In the rows, zero is written as 128.
One turn moves each row of this set onto another row. After a few examples, where does it send each row asked below?
j248: [100 158 141 111 109 112  99 125 131 106 140 104 121 129 138 110 127 120
 134 140 149  94 135 124 107 151 106 165 101]
j721: [125 156 128 140 113 105 117 152 122 109 158 143 116 106 111 121 154 118
 153 120  93 128 127 157  98 142 106 144 140]
j78: [123 145 141 131  70 140 119 114 105 113 171 113 122 109 127 135 169 126
 128 125 151 123 148 133 143 117 108 137 137]
j560: [138 130 134 142 118 113  86 131  85 138 165 127 109 138 138 119 135 151
 136 104 148  90 137 129 104 137 116 123 157]
j408: [133 121 131 137 116 125  85 127  76 136 154 132 114 123 139 108 144 136
 128 108 152 101 150 127 111 124 107 122 160]
j913: [132 157 127 146 114 104 114 149 124 110 156 146 112 105 114 119 162 124
 153 122  97 127 128 158 100 136 114 143 140]
j300: [120 141 136 127  63 136 120 117 102 114 160 107 116 114 137 134 167 126
 129 126 144 123 150 136 145 127 105 135 142]
j367: [125 124 126 135 109 103  87 131  85 141 173 131 103 130 148 109 147 145
 140 113 141  95 146 121 103 134 119 124 153]
j242: [106 110 142 123 133 116 123 155 124 110 148 127 132 125 117 101 133 140
 152 122 149  95 132 149 129 137  98 119 158]
j339: [127 156 120 140 108 103 111 153 120 114 149 140 114 120 108 116 157 121
 152 126  98 128 126 162  94 135 111 153 133]
j640: [102 161 146 119 118 114 106 128 129 101 136 101 123 124 133 104 129 125
 135 142 149  88 133 121 102 149 107 160 105]
j278: [124 102 138 133 148 116 131 148 124 117 137 125 128 108 112 118 137 133
 144 124 140  99 138 141 114 134  99 123 159]
j777: [136 159 122 136 117 108 108 156 121 112 157 138 118 107 103 121 160 121
 153 123 101 123 132 166 104 133 106 151 141]
j922: [113 169 148 114 116 107 106 117 128 103 138 100 122 122 137 105 124 121
 135 135 147  90 129 118 109 145 111 153 103]
j509: [118 134 140 129  67 131 118 109 102 115 171 112 122 113 125 129 169 118
 127 125 153 120 154 136 140 126 107 133 129]
j284: [123 139 140 130  76 137 125 113 105 114 160 109 123 114 123 132 172 125
 129 124 153 136 151 131 147 127 106 140 136]
j641: [117 103 141 132 136 115 120 160 135 119 151 115 124 126 120 126 133 129
 134 106 151 101 134 149 126 129 101 119 159]
j945: [125 160 121 146 112 101 105 155 112 114 155 137 113 112 107 113 159 118
 149 122 102 126 124 164  98 130 110 144 140]
j893: [147 117 149 145 112 114 117 147 121 143 158 114 109 110 121 131 126 125
 157  93 149  80 126 116 128 136 127 153 137]
j511: [135 159 120 140 110  99 109 151 120 121 145 143 118 105 104 124 156 119
 147 122  99 132 125 154 100 136 109 146 133]
j836: [110 167 140 111 122 111  97 122 123 103 136 106 123 122 138 111 124 123
 132 136 150  99 133 117 110 154 106 158 103]
j802: [111 169 147 111 111 111 103 122 127 105 133 107 121 127 137 104 127 120
 145 135 142  87 138 113 111 153 109 162 108]
j497: [117 138 140 136  69 132 119 118 109 120 170 102 112 112 125 132 173 121
 131 128 151 123 154 131 147 121 110 142 135]
j943: [146 113 141 139 123 116 107 137 119 135 146 115  99 100 127 114 122 117
 151 106 147  84 136 102 129 131 131 156 126]
j255: [118 136 136 131  71 133 120 117 104 115 170 106 118 121 127 132 174 118
 136 127 147 130 150 141 146 126 105 147 135]
j23: [132 163 131 140 117 103 107 150 127 117 155 137 118 107 105 121 159 121
 147 123  94 126 123 156  97 132 106 145 145]
j784: [143 109 146 140 104 122 123 158 122 140 151 108 110 104 133 118 138 124
 156 107 144  81 123 110 127 137 125 165 132]
j715: [123 138 141 132  71 137 120 113 103 113 163 104 122 112 136 135 173 120
 129 129 151 118 144 135 148 128 107 136 141]
j96: [132 123 127 137 115 117  88 137  97 132 158 129 112 151 135 118 142 148
 129 111 153  88 152 121 106 124 119 118 149]
j567: [106 168 149 111 116 110  95 122 133 104 131 112 122 124 137 103 128 121
 139 132 147  85 132 119 108 149 111 159 112]
j490: [114 161 146 112 115 110 103 121 129 103 133  97 114 123 135 101 128 125
 128 132 142  92 129 121 101 152 114 166 109]
j683: [148 114 145 148 124 113 118 153 113 132 160 113 108 125 126 121 135 112
 151  92 146  84 125 109 114 133 130 155 129]
j592: [117 109 152 133 134 115 129 144 129 119 148 121 130 126 115 120 127 148
 143 112 154  94 135 146 120 140 101 116 158]

j943 turns into j278
j640 turns into j945
Now these:
j592 turns into j560
j367 turns into j784
j913 turns into j715
j509 turns into j490
j683 turns into j641
j78 turns into j922
j836 turns into j511
j248 turns into j339
j802 turns into j721

